In the rows, zero is written as 128.
A single turn carries every row of the set below to another of its rows. Some are shown first; where does it send the rows asked next?
fam: [157  91 115 118 141 165 159 131 131 114 140 154 110 129  93 151 144 141
 115 156 137 123 153 114 135 150]
gamit: [119  88 134 165 187 123 142 125 127 120 146 141 134 143 112 124  87 120
 139 110 148 150 125 168 130 125]
Vedu: [151  90  87 108 137 126 153 114 132 116 118 174 150 157 145 135 133 137
 118 150 135 106 112 117 134 152]
Lev: [169 105 125 123 144 156 141 114 115 103 129 177 105 151 119 166 140 148
 109 141 126 117 162 143 135 156]
napof: [111 172 125 133 101 155 107 143 144 143 116 125 140 107 144 129 115 153
 135 133 143 144 133  85 131 141]
foli: [115 175 111 148  95 114 136 124 134 133 101 144 151 119 169 127 102 142
 113 146 107 130 128 127 108 141]
Sas: [113 162 112 151  91 130 147 135 139 136 120 127 142  89 148 125 125 144
 125 142 114 136 123  93 102 139]
lod: [123  89 129 138 179 105 117 123 119 106 162 156 137 140 108 103 105 110
 138  94 158 128 129 147 122 129]
tes: [166 102 102 123 147 147 149  93 115 114 110 173 126 157 157 156 142 142
 120 142 132 105 133 149 131 151]
roz: [125 190 127 128 111 143  87 126 125 135 104 143 139 126 173 124 109 152
 126 127 145 124 145 123 127 143]
gis: [132  79 124 127 144  95 127 138 152 120 136 112 100 125 101 143  85 121
 126 109 132 133 101 148 137 106]
zoka: [122 178 143 139 105 153 102 145 143 133 123 131 117 109 143 139 114 168
 128 124 144 145 158  98 128 143]
Govo: [116  90 129 153 174 141 128 114 105 122 160 141 145 132  98 132 119  95
 143  89 136 138 120 147 124 128]
vab: [127 167 134 146  90 123 134 147 141 119 134 137 111  90 128 130 122 158
 114 133 118 138 158  95 100 142]
fip: [131  80 129 166 185 122 137 108 116 116 151 137 124 128 131 124 122 125
 155  84 157 133 116 147 116 123]
fisa: [145  91 120 135 152 105 116 104 124 121 119 114 105 134 138 156 100 116
 133  93 124 116  99 179 131 106]
sige: [132 187 139 139 118 160  95 127 125 133 112 130 115 108 163 133 121 163
 132 126 149 130 161 119 123 140]
taled: [148 100 135 121 146 109  99 115 117 109 139 126  93 131 102 159 103 107
 119  89 118 120 125 174 133 110]
liv: [142  87 128 128 153 128 120 124 130 122 140  99  89 106  89 149 109 108
 130 107 132 125 118 159 132 103]
babim: [145  79 101 121 137 140 172 136 154 122 128 158 130 142 117 141 123 151
 118 164 141 126 123 106 139 150]
Ter: [113 178 120 136 107 145 107 132 142 144  99 131 150 124 172 126 101 155
 132 139 143 136 127 110 133 141]
levu: [121  85 144 162 166 111 125 122 121 108 158 159 133 154 113 145 104 129
 138  75 134 148 121 145 125 131]
dibon: [134  83 107 113 140  94 113 115 133 122 133 117 121 125 121 134 106 101
 132  95 130 110  83 144 128 106]
gifun: [140 180 135 155 113 136 129 125 121 120 117 133 101  88 151 127 123 160
 116 140 124 130 172 137  98 138]
gizez: [132 190 118 138 107 126 117 114 109 123 111 149 134 103 165 118 122 135
 110 138 115 115 155 143  98 141]

fisa goes to taled
napof goes to Ter
Now find these:
Sas goes to foli
gamit goes to lod
Lev goes to fam

A single turn carries every row of the set below to another of its rows. Some are shown first; where does it send the rows asked next?
tonif: [134 155 107 135 137 116 133 101 149 179 115 115]
kov: [142 111  96 171 127 135 107 118 119 112 173 102]
nogep: [136 119 110 141 128 158 100 128 130 145 178 109]
Votuf: [167  82 144 108 110 121 115  97 128 136 126 119]
tobuf: [111 104 120 120 159 121 123  81  93 103 107 131]
Nik: [133 136  98 177 144 128 100 111 153 143 142 121]
rom: [122 112 107 109 144 102 119  73 107  94 112 135]
dogo: [129 106 109 172 140 152 117 121 103 122 161  98]
tiba: [108 133 120 109 149 106 121  66 116 100 113 125]
rila: [146 123 106 174 119 131  92 135 126 121 146 114]
fidet: [139 142 114 107 125 124 156 104 118 177 145  92]
Kib: [132 111  99 168 141 140 104 114 122 116 178 108]
Kiz: [130 157 119 119 120 125 152  99 123 164 143  81]
fik: [124 102 102 171 134 127 117 109 126  95 161  93]
gedo: [130 138 124  78 129 132 133 101 123 170 131 117]
Bedut: [171  82 141 120 105 128 114 108 130 140 137 111]
rorun: [167  75 140 120 111 125 106 100 129 126 132 120]
rop: [116 115 114 103 158 106 120  71 111 106 117 139]
Lele: [129 123 117 121 135 100 101  95 116 104  92 144]
baras: [133 133 113 126 114 119 164 107 123 156 142  70]
fupov: [122 126 108 171 136 137 103 106 126 104 170  99]
milu: [149 150 119 118 107 113 137 121 122 169 112 103]
zeg: [145 141 109 106 112 117 159 103 115 167 136  89]
Nunen: [132 133 123 113 130 132 161 105  98 169 124  90]
goka: [112 113 114 108 143  98 140  73 115  99 106 114]
para: [121 136 104 139 158 106 106  82 145 131 102 145]
Fas: [115 108 116 107 154 132  90  89 122 104 133 148]

dogo goes to tobuf
rom goes to zeg
Now find these:
Nik goes to para
Kiz goes to fupov
fidet goes to Kib
baras goes to fik
nogep goes to Fas
milu goes to rila
Votuf goes to Bedut

A single turn carries every row of the set below to another of its rows. Some are shown first; where does it send the rows asked next?
suful: [ 98 116 167 119 206  56  94  83 173 127 130 113 123 129  93 146 159  91
 148 138 127 133 199 126 127 175 105  94 143 151 118 106 126 137 121 123
  72  93 132 125 109]
fudid: [ 77 116  87  83 153  96 102 130 173 106 150 103 128 107 112 121 155 125
 130 116 100 149 219 124 123 116 106 112 114 169  80 148  82 151 141 122
 104 107  89 100 146]
Zun: [140 148 155  90 167  74 136 135 147 115 196 125 115 129 116 156 139 118
 141 101 152 132 187 138 116  53 125 123 134 176 112 116 115 144 135 125
  71 110 130 128 106]
zes: [106 101  81  84 137  85 148 108 176 113 143  78 143 124 117 139 132 125
 113 116 129  64 191 117 114 145 117 123 126 180 137  85  88 147 175 130
  49 111 122 113 163]
tif: [ 97 108 132 130 176  77 122  93 164 122 109 111 150 104 131 136 138 120
 120 136 144  80 207 122 110  83 166 134 167 178 129  98 119 141 154 133
  69 132 102 123 131]
gige: [143  82 119  85 139  96 103  87 175 106 137 102 151 129  94 114 177 115
 135 134 134  89 203 116 125 117 137 106 119 197 129 103  96 154 145 146
  64 146 110 107 165]
roso: [147 104 103  77 161  67 113  97 131  88 140  54 101 107 130 136 126 140
 131  99 142 128 196 155  92  67 118  95 125 165 114 108 110 164 131 144
 108 128 122 119 132]
zulam: [165  97 105  87 161  72 119  76 140  84 116  74 104 118 131 136 114 146
 136 121 129 138 199 138 100 106 136 110 160 167 119 106 132 155 123 146
  89 120 112 110 149]
botiz: [105  93 114  77 129  52 130 142 160 148 180  63 114 123 113 155 180 103
 141 125 138 105 157 138 105 170 124 109 154 137  92 113  94 176 128 117
  80 112 140 147 113]
nipon: [101  66 137  96 135  74 112  94 180 133 130  92  85 142 118 145 124  91
 120 129 156 111 174 118 133 152  93  79 146 188 116 101 140 149 171 131
  66 108 104 115 125]
novu: [113  97 140  73  95  99 148 118 172 132 162 100 100 139 116 151 176 123
 151 136 127 100 183  97 139 143 112 105 123 133 110 110 101 165 141 105
  64 114 126 106 172]
vezo: [ 92 129 140  90 147  72 135 104 161  96 107  97 142 113 132 143 149 116
 193 101 111 163 187 131 127 107 149 158 155 166 111 136 104 145  86 123
  62 149 125 139 128]
Nunof: [ 78 124 130 106 156  97  84 113 149 112 144  79 127 135 154 163 172 107
 125 114 101 128 170 166 116 150 114 141 139 150 102 108 129 156  92  95
  86 123 153 173 115]
gupe: [129  86 147  86 166  40 116 111 149 110 127  92 126 130 111 145 137 113
 114 123  94 141 192 143 125 177  98  94 161 156 109 119 108 135  97 149
 122  87 139 118 142]
gude: [ 98  73 149  92 115  62  93 110 175 140 149  60  88 150 117 140 132  83
 125 106 165 102 169 146 134 118 102  74 134 190 104  95 115 143 157 143
  83 124 126 127 118]
suvu: [ 71 132 123  82 167  77 145 118 156  96 122 100 131  91 131 151 156 117
 181  91 118 160 191 124 111  81 115 143 119 165 114 144  95 168 114 108
  67 145 121 140 109]
nadot: [101 138 152 121 165 129 142 130 159  86 137  96 135 100 139 179 154 119
 142 116 142 104 169 150 116  71  81 123 146 169 148 106 126 157  96 110
 104 114 150 136 119]
viget: [ 75  63 150  73 139  90 119 154 172 151 138  43 142 119 111 148 114  93
 159  96 121 102 211 137 121 150 106 137 144 170 111 115 126 122 123 161
 100 125 142 158 149]
senid: [131 145 162 121 173  71 134  83 140 124 174 130 138 122 122 138 132 136
 126 110 128 139 185 134 115 116 159 118 165 168 119 106 121 139 127 131
  50 110 104 138 117]
mebe: [109 127 153  82 186 122 166 133 165 112 154  93 133 137 100 159 156  98
 158  99 125 134 161 130 132 103  83 147 108 173 155 115  97 171 127 142
 113 102 111 128 137]
nub: [115 105 145  75 154  80 105 120 151  99 150  95 106 129 106 148 154 111
 105 106 113 130 208 129 134 116  71  88  92 165 112 124  80 160 124 132
 135  89 146 103 150]
gisa: [ 72  83 160  81 101  91 146 133 170 132 166  69 135 134 133 164 137 126
 145 131 132 113 171 144 100 169 115 149 146 160 125  99 101 139  94 123
  77 105 148 142 107]
vur: [106  96 128  88 183  75 126 128 163 112  93 121 135 105 123 133 136 113
 156 120 107  99 188 135 111  50  74 112 156 141 118 105 136 136 116 149
  90 141 136 122  94]
mot: [125 116 118  90 129  75 100 160 147 111 163  80 115 113 116 135  98 103
 139  97 148  86 221 153 110  98 111  96 156 171  95 121 129 122 156 131
  61 118 169 155 144]
pokur: [101 105 131 110 167 114  65  81 154 116  95 117 150 128 121 114 146 106
 134 129 116 108 206 150 114  92 135 144 140 164 116 104 112 160 107 141
  95 142 130 138 107]
teku: [ 61  85 123  93 159 131 123 125 195 131 134  58 118 109  96 151 124 105
 138  94 115 100 205  89 127 145  79 143 124 175 120 120 121 151 152 154
  90 107 124 133 156]
pap: [109 109 129 107 170  60 121 143 169 120 127  95 136 108 127 152 139 103
 136 126 160  74 199 134 110  33 141 135 159 181 118 103 114 135 149 137
  86 136 131 124 113]
fibeg: [102 124 191  93 170  62  93 120 176 125 153  97 108 144  93 152 166  84
 165 116 144 117 208 138 144  95  83  83  99 149 115 105 105 128 120 126
  90 111 159 112 124]
Bez: [104 100 112  75 132  45 117 154 169 117 139  84 142 120 119 120 142 117
 159 116  93 149 204 150 130 126 125 107 171 155  75 136 101 100 102 151
 100 121 111 109 149]
leson: [117 149 125  82 160  70 104 143 180 128 147  86 149 128 104 135 162  96
 204 109 131 111 220 172 140  97 104  88 145 138  92 109 113 103 109 131
  70 130 128 119 148]
suf: [ 96 156  90 104 202 100  94 100 181 125 141 107 147 110 101 133 167 103
 172 123 124 124 223 144 124 147 106 100 135 148  98 119 115 144 135 110
  60 108  94 120 134]
sodif: [100 140 150  67 121  88 123 103 191 146 129  76 146 144 117 174 166  78
 170  82 138  91 195 165 153 151  85 120 156 165 118 116 110 154 103 125
  70 129 131 168 137]
Pomo: [112 108 178  91 178  93 163 118 143 134 142  83 165 141 115 144 146 101
 163 105 113 140 163 159 124 153 127 143 145 166 154 105 106 147 102 153
 105 115 103 151 141]
sevom: [ 60 101 142  89 112 121 162 122 188 118 168  80 113 124 122 168 144 135
 134 122 128 108 167 106 108 139  78 142 118 155 131 102  96 157 119 115
  72  97 139 119 114]
govib: [123  89  91  63 126  52 141 150 168 120 155  59 147 135 120 147 131 104
 133 114 146  61 188 155 108 132 127 128 141 185 128  86  89 129 155 136
  63 120 149 129 146]
Niz: [ 86 135 130  63 150  99 144 101 192 141 124 102 137 124 116 184 163  89
 160  90 135  96 199 138 141 158  54 109 139 164 125 124 122 175 133 105
  62 114 110 158 127]
maruz: [106 132 102 126 147 101 102 101 157 108 147  96 114 101 113 122  99 123
 114 103 126  91 215 115 115 138 117  99 164 168 104 119 132 140 169 130
  40 105 138 145 155]
Labat: [139  71  98  73 175  34 134 138 174 114 150  79 149 103  93 130 174 104
 144 119 135  85 170 135 101 107 102  84 152 185 118 106 105 142 141 160
  72 143 125 124 114]
Podop: [100 122 166 132 162 119 131 102 143 101 124  98 159 104 151 167 146 123
 141 129 132 113 179 168 109 126 123 125 169 170 151  98 133 149  83 111
  94 118 137 154 125]
volev: [ 88 121 148  88 145 103 139 129 163  98 131 106 107 129 158 172 161 125
 147 115  89 119 176 128 137 101  62 112 129 129 115 105 152 133 108  91
  73 122 148 134 146]

gude goes to roso
Labat goes to vur
Now find these:
nadot goes to sevom
suf goes to suful
mebe goes to teku

A single turn carries every row of the set below to another of its rows. Some are shown first; where does it send the rows asked next?
poko: [137 151 152 142 127 161 148 111 135  95 111 124 119 119 123 173 143 156
 125 130 101]
niza: [172 134 146 116 112 126 127 124  75 124 133 117 101 171 137 141 131 112
 108 130 115]
gof: [164 118 147 125 130 109 155 141  82 110 129 150 115 150 120 124 160 115
 124 142 100]
tabi: [126 165 126 144 111 162 114 109 114  98 115 103 109 145 142 146 114 165
 120 137 119]
vidu: [120 110 111 138 117 156 138 132 107 153 130 116 112  92  98 155  93 119
 109 118 147]
Fudor: [148 110  88 133 112 138 147 159 180 112 136 118 131 112 122 104 125 143
 125 148 119]
fitez: [160 145 133 125 108 118 120 133 129 135 153 113 102 123 163 136  77  92
 136 127 139]
vut: [115 124 143  87 127 103 118 150 151 154  83 120 110 154 150 157 114 113
 127 132 152]
defu: [156 135 146 102 104 110 118 131  76 117 108 119 104 159 132 136 140 102
  89 138 126]
ledi: [143  95 120 144 143 117 131 117 189 119 115 121 111 108 106 102 109 128
 129 126 135]
zag: [126 161 124 142 141 151 138 107 121  82 117 121 109 140  93 136  83 138
 139 139 125]
lugi: [129 125 120 104 108 118 116 164 136 144 106 111 112 162 187 149 117 138
 136 141 138]
fela: [117  91 118 149 153 115 148 142 139 138 122 131 109 141 166 153 146 139
 155 127  97]
Kuzaf: [ 99 132 149 117 132 122 127 119 139 174 111 129 118 103 116 153 147  93
  99 119 130]
logi: [127 112 139 145 139  80 128 140 131 123 119 159 110  86 137 100 121  98
 137 137 134]
pudu: [142 102 101 120 104 139 131 142 181 114 109  98 120  97 106 131 108 128
  94 132 144]
Luvi: [138 120 132 131 122 132 166 167 134 148 141 161 136  92 127 133 149 126
 141 141 116]
Kiv: [100 115  84 135 128 128 119 128 174 134 114 107 123 124 112  91 136 137
 103 143 126]
Kaze: [140 124 150 102 117 114 126 128  78 128  93 128 110 146 103 138 152 104
  83 135 129]
Zaze: [130 135  93 113  98 142 124 144 186 134 131  92 128 133 139 121 137 128
  99 145 117]
Kubom: [150  98 127 133 125 129 137 154 136 138 122 117 104 145 179 166 111 148
 155 121 126]
Palo: [120 161 149 137 139 114 139 115 146  74 102 137 120 121 135 143 158 125
 126 147  92]
nok: [129 165 148 128 114 116  99 111 128  78  85 119 103 132 146 127 107 141
 116 144 140]
Libu: [154 113 133 134 136  98 141 135  69  99 120 147 107 148 112 106 138 110
 120 146 113]
vafu: [125 167 113 138 126 117 132 130 125  51 117 126 113 128 130 124 110 124
 129 161 107]
Vesat: [130 126 113 136 138 121 124 118 195 138 136 114 120 144 140  94 139 132
 135 134 110]
fopel: [119 153 124 100  91 105 121 161 133 136 126 123 124 107 159 136 136  84
  98 149 127]
mebo: [138 113 135 118 127 131 138 127  65 129 103 131 108 146  81 135 136 118
  93 132 131]
pepus: [124 119 125 122 130 122 107 102 195 141 110  94 108 128 123 119 121 113
 103 120 133]
kor: [109  87  91 142 145 102 160 167 130 104 117 133 116 118 146 148 135 117
 141 144 101]
fofek: [168 127 150 125 126 130 148 128  80 130 138 133 111 169 128 140 154 122
 121 131 100]
misa: [172 116 128 121 115 131 137 131 201 119 134 105 116 119 133 133 110 120
 126 124 127]
tadiz: [101 164 140 125 141 157 142 116 132 112  95 137 129 137  83 141 134 152
 126 146 122]
Garim: [142 112 121 133 133 118 135 128  57 112 117 133 104 151  94 111 122 119
 109 141 125]
kigul: [ 79 113  84 116 151 121 138 146 124 139 104 113 111 152 104 145  96 105
 124 140 134]
nolud: [126 144 127 142 132 148 137 126 125 177 165 130 119 143 143 126 122 126
 150 126 114]
Dida: [106 114 114  85 129 129 144 165 139 147  90 118 119 141 106 171 103 111
 117 137 151]
nuzun: [ 96 124  85 152 121 116 112 139  97 134 134 124 108 110 136  94  98 117
 118 144 137]
Fatoz: [104  90  94 136 161  93 145 144 129 105 108 123  99 127 120 144  92  95
 138 135 124]
Lel: [120 162 152 107 114 125 129 137 138  83  72 142 127 112 110 139 138 142
 111 155 136]

niza goes to fofek
pepus goes to Zaze
Now find these:
nok goes to tabi
vut goes to lugi
Luvi goes to logi

A single turn carries every row of the set below to another of its rows. Some are shown first; where does it send the rows asked next?
baga: [139  99 126 151 125 138 145 136 160 198 113  93 129 137]
reva: [110 102 139 151 120 134 124 149 150 186 102  97 120 130]
Popi: [114 130 116 138 121 111 144 155 164 157 132 169 107 117]
gukug: [128 102  77 113 149 164 154  94 142 138 128 154 146 126]
veva: [128  99  99 116 172 122 137 107 129  98 102 132 109 142]
busu: [133 100 147 107 159  95 108 129 142 131 105 137  88 141]
tuge: [133  97 142 116 180  97 123 104 139 128 121 141  93 149]
kas: [159 102 142 137 130 140 152 115 103 122 143 144 138 145]
debam: [137  95  73 137 144 143 153  96 117 132 138 156 131 138]
todes: [135 105 105  96 181 133 140  94 153 112 119 149 116 134]
gukas: [131  99 144 136 120 157 128 142 159 199 120 111 136 119]
vul: [117 154 116 161 134 151 143 124 152 146 116 130 105 101]
niv: [135 115  89  94 155 123 143  86 150 118  99 139 120 146]
Bufel: [124  93 138 125 154 128 159 148 119 116  97 129 152 140]
mabu: [117 118 129 161 119 138 127 134 144 196 103 111 140 115]
Ligu: [147 109 145 103 166 103 124 119 171 124 129 129 101 142]
loze: [126  96 100 152 137 163 138 105 115 193 124 153 134 114]
meda: [155 109 154 131 142  94 130 125 170 181 125 112 108 147]
demit: [132 118 151 137 114  90 114 146 158 167 118 119 116 137]
fefu: [108  91 140 114 158 118 142 162 139 155  99 171 117 122]
mefe: [118 109  76 134 120 149 147  88 124 150 131 159 142 135]
Pef: [144 124 145 148 148 170 133  99 110 150 130 145 101 109]
tiguv: [138  92  72 104 125 155 149  95 133 154 122 158 126 143]
kir: [116 111  94 122 173 130 142  79 128 113 107 141 124 138]
mab: [142 111 161 127 136 115 121 144 178 160 123  99 116 135]
Ruve: [132  80  96 130 127 175 146 118 134 198 109 129 125 128]
zabif: [111  93 111 140 111 163 127 119 126 201 119 147 126 121]
rugat: [130  94 102 129 119 174 145 118 142 188 133 145 151 119]
bemu: [143 115 141 101 174  99 124  98 161 144  98 130  99 141]
zoliv: [133 102 152 139 135  87 124 142 159 148 128 109 105 155]

demit goes to mabu
bemu goes to meda
Now find these:
Popi goes to vul
mefe goes to kir
gukas goes to rugat

